One turn moves every row onto another: examples first, then more rows asked
Bufir: [  8 -11  -9  -9 -32 -35  12  25  19  37 -20   8  15  23  10  -7   5   1
  15  29  37  -8   7 -24 -10  -7   2]
geka: [ -9 -21  -1 -20 -25 -12  10  42  17  30  20 -15  29  12   8   0   2 -13
   7 -26  -9   2  11 -20   9   8   7]
Folu: [ 14 -15 -26  -7 -25 -16  10   8  41   7  38  26  -1  44  -1 -33  -8   2
 -13 -18  28  -4  22 -15  21   2  12]
doga: [  6  -9  -7  -2 -41 -21  24  41  51  -2  19  23 -10  -2   1 -41  18  16
 -14  10  -1   6  -6  17   8  -7  -7]
Duku: [ -2   0  24  29 -31   9  -2   9  32   3  13  15 -26  13   6  -7   7  11
   4  -9  -6  18  43 -21  -4  -2  10]
fadu: [  9 -28 -13 -10 -19  13  18   2  28 -12  12   1  -1  35  -8 -23 -16  30
  34  19 -11 -16  12 -19  -8  -5  -2]
mura: [ 12  22 -13 -17 -41 -10  16  12  24   2  33  15  -7  31  20 -22 -15  12
  -5 -14  22 -24  25   1  26   4  13]
Tuson: [ 11   9  -7  13 -35   1  14  15  21  20 -23  -3 -12  44   8 -18  17  34
 -35  12  -9  13   7 -14   3   1  -6]
Mokiz: [ 24 -14   6  31 -31 -34  -1  16  30  -5   0  25  14  13  10 -23  -1  10
 -24 -16 -10  -4  11  -6  -9   1  29]
Doko: [  5  -8  -6 -17 -23   0   6  43  37  16   3  -7 -32  16  12  -8   3  -3
 -32  18  39  -4   2 -13 -15  -2   5]
tud: [ 11  -2  -6  12 -26  -1   9   4  33  19 -22  -4  -6  40   0 -17  26  30
 -36   8  -1  23  -1 -19  -4   3  -3]
gigit: [  3  35  11 -13 -14  25  12  24  33   7  17  -1  -5  36  25 -29  -7  19
   4  11 -13 -26  -6 -14   4  -3  28]
riza: [ 18  -6 -13 -21 -10 -29   6  29  40  17  10  21  25  20   3 -17  -5 -10
  32  10 -13 -27  12 -23 -18   8 -15]
bapel: [ -3  19  -7 -16 -19  -4   3  -9  26   7  19  37   0  15  -7 -19   7  14
 -10  55  18  -5   1  -4   8   4   5]
refe: [  5  -2  -3  -5 -43 -20  24  38  49  -4  18  19 -10  -8   7 -37  19  18
 -12  11   0   2  -7  20   7  -5  -7]
kevir: [  7  -7  -8 -10 -34 -34  13  27  17  37 -22   7  14  22  14  -5   2   4
  16  30  36 -11   8 -20  -9  -7   4]
Zed: [ -5  18  29 -17 -33  17 -13  33   9  24  21  -2   3  11   2 -10  16  11
  22  12  11  -7  13 -42   7   7  10]
fam: [  4  -6  -5 -18 -23   1   6  41  37  16   2  -8 -31  14  13  -7   3  -3
 -32  18  39  -3   1 -11 -15  -3   5]
bas: [  7  -7  -6 -12 -33 -34  12  22  19  35 -20   5  16  18  13  -4   5   3
  16  30  38  -9   5 -21 -10  -6   5]
Zemu: [ 24  -2  10  29 -37 -32   2  20  21  -7  -3  22  11  12  17 -21  -6  15
 -21 -15 -14 -13  13  -1  -5   0  29]
rakit: [ 18   7  -7 -24 -15 -27   9  29  33  15   8  16  25  15  10 -13  -6  -5
  35  11 -13 -34  12 -18 -16   9 -13]
navan: [ -2  -2  24  31 -31   9  -5  10  31   3  14  17 -27  14   6  -7   7  11
   3  -9  -5  19  44 -22  -3  -4  10]
zap: [  4 -10  -5  11 -19 -17  14   6  28  17  33  -2   9  11  -8   6   8  10
  -9 -16 -49 -11  -1 -12   1  -9   4]
kos: [ -2  16 -12 -12 -23  -5   6   3  20  10  18  41  -5  25  -7 -24  -2  15
 -12  55  12 -11   9  -4  12   2   3]
vune: [ 18   1  -5 -24 -10 -28   7  21  41  15   9  15  29  11   7 -12   2  -7
  36   9  -8 -27   5 -20 -21  10 -12]
sipag: [  4   6  11 -12   5  18   2   0  58   7  21   1   8  32   8 -30  13   7
   1   5   0  -3 -22 -29 -10   1  31]
Firu: [ -9 -16  -1 -20 -27 -10  11  45  15  30  18 -15  27  12  10   1   0 -11
   8 -25 -10  -2  11 -19  10   8   6]
zabap: [  7 -14  -5 -16 -24  15  19  -4  26 -16  12  -5  -1  26   0 -17 -15  32
  36  20  -9 -21   9 -14  -8  -3   0]
sasip: [  3  -4  -3  10 -22 -15  14   6  26  17  33  -3   8   8  -3   9   6  11
  -7 -16 -51 -15   0  -9   2  -9   5]
pupud: [  4  -8  -6  11 -21 -15  14  10  25  18  33  -1   6  12  -7   6   5  13
  -9 -16 -52 -15   3 -12   4 -10   2]
keke: [ -9 -16   1 -21 -26 -10  10  39  17  30  19 -18  29  10  10   2   2 -12
   9 -26  -8   0   8 -20  10   9   8]
bomi: [ -5  -9  20 -10 -20  12 -18  27  24  28  25   5  10  20 -14 -17  24   2
  16   6  17   9   9 -54   1   5   9]
Sev: [  4  -6  -6 -18 -24   2   6  44  35  15   2  -8 -32  16  14  -7   1  -3
 -31  18  39  -4   3 -11 -15  -3   5]
dife: [  6  -6  -9   0  -2  17  10  35  44  15  20  16  -3  61   3 -43  -8   8
  -6   9 -14 -12   0 -30   3  -6  23]
Von: [ -3  -4  13  -6 -31  14 -11  50   9  31  22  12  -1  33 -10 -23   8   7
  16  12   5  -4  25 -50  11   2   5]
gulos: [ 10  16   3   7 -33   3  12   0  27  15 -24 -10  -9  30  11 -11  24  34
 -31  10  -3  14  -2 -11  -3   4  -2]
tovab: [ 23  -2  13  26 -34 -32   0   7  28  -8  -1  18  15   3  16 -17   3  12
 -19 -17  -8  -6   6  -1 -10   3  30]
kugon: [  8 -27  -8 -13 -17  14  15 -11  35 -15  13  -3   3  26  -8 -19 -10  28
  35  18  -4 -12   4 -20 -13  -3   1]
saze: [ 11   8  -5 -20 -26 -12   6 -17  45  -1  37  10   6  15  11 -17   6   6
  -6 -21  37  -4   6  -7  14   8  18]
danof: [  5  -8  -4  -5 -40 -21  23  34  53  -4  19  20  -7  -9   3 -38  23  14
 -13   8   3   8 -11  16   4  -4  -6]
finur: [ -2  -1  24  30 -31   9  -3   8  31   3  13  17 -26  13   5  -7   8  12
   4  -9  -5  20  42 -22  -4  -3  10]
Nef: [ -1   5 -14 -11 -15  -7   2  -4  30  10  20  43  -1  24 -14 -24   6  11
 -13  53  16  -1   4 -11   8   2   4]

fadu turns into zabap
Zed turns into bomi
kos turns into bapel
And these:
pupud turns into sasip
geka turns into Firu
mura turns into saze
danof turns into doga
kevir turns into bas
tud turns into Tuson
Zemu turns into tovab
dife turns into gigit
rakit turns into vune

One turn moves every row onto another: examples first, then more rows asked
fum: [ -7  16 -24   3  -6   4  20 -23  11 -13  41   1  37  24  -2 -18  16 -24
  29   1   7  -5   3  28  21 -39 -19   3   9]
vufu: [-19  -2 -18 -14  10 -11 -28   4  -8 -12  34  18   3  30 -32  -8  41  -2
  10  -2 -21 -10  26  -9  -9 -44 -17  24   8]
tode: [ -8  12  -5 -24  -5 -10  14  -8 -14  -8  31  19  17  44  17 -29  34  12
  36 -34  33  -9  26  30  13   0  -7  -7  20]
laku: [ 15  -8 -34 -13 -33   5  12  29  10  -5  25  13  44   7 -13  18   9 -23
  26 -18   4   3 -13   8  -4 -22 -19  17   7]
Tizo: [-12  31  -6 -46  -3 -12  -1   3 -13  10  10  16  20  55  18   5   9   3
  28  -7   6  -5  25  -1  16 -42 -15  -9  20]
duta: [  7  -3 -34  -2  -6 -12  26   8  19  14  22  12  10   6 -31   8  36 -37
  16 -32   8   2  15   2 -16  17 -26  24  10]
Lud: [ -5 -10 -30 -23  -2  -5 -18  17   3   4 -13  24   5  20 -14 -37  41 -12
  27 -15   1   1   9 -19  -7 -34 -27  22  15]
Non: [-33  18  -7 -32  -7  -8   5  20  -3   1  10  16  22  38 -13  17  22   7
  41   2  -1 -12  30  -7  15 -10 -20  29  52]
Lem: [ -6   7 -10  -3  21  -3  15   1  11  -9  14  19  16  41   3   1  32 -34
  16 -20  48  -3   7  34  18 -14 -18   7  13]
namon: [ 14  18   6 -12   7  -2   8  -4  10   1  54  30  22  29 -22   4   0  -1
   7 -32  12   4  35  16  13  20   5   5  -5]
Givi: [ -2   1 -14  -3 -10  35  11  -5   2   0  21   7  31  12 -32  -8  -6  10
  14   4  10  -1  12   1  21   6   5   7   1]
dutiv: [ -1 -21 -45 -17 -24 -19   5  15  11  18  15  27 -13  40   4   4  43 -37
  17 -15  10   7  24   3  12 -12 -16  11  11]
Mebas: [  6   9   6 -16 -29 -31  22  -2   0  -5  19   0  13  29 -23 -24  17  22
  19 -27 -25   8  31 -27  14 -10 -14   5   3]
tunum: [ 23  -2 -12  -5   5 -12  -1  -5   5   2   5  40  11  11  -8  -8  11  12
   0 -33 -24  -2  29  -3   0  21 -20 -11   1]
dimas: [-10   4  34 -26 -19 -43   3   5  13 -26  10  12  12  14 -12   3  20  12
  23 -12 -10  -7   0  -2   4 -22 -15   5   6]

tunum turns into tode
namon turns into Lem
And these:
Givi turns into fum
vufu turns into dimas
Tizo turns into Lud

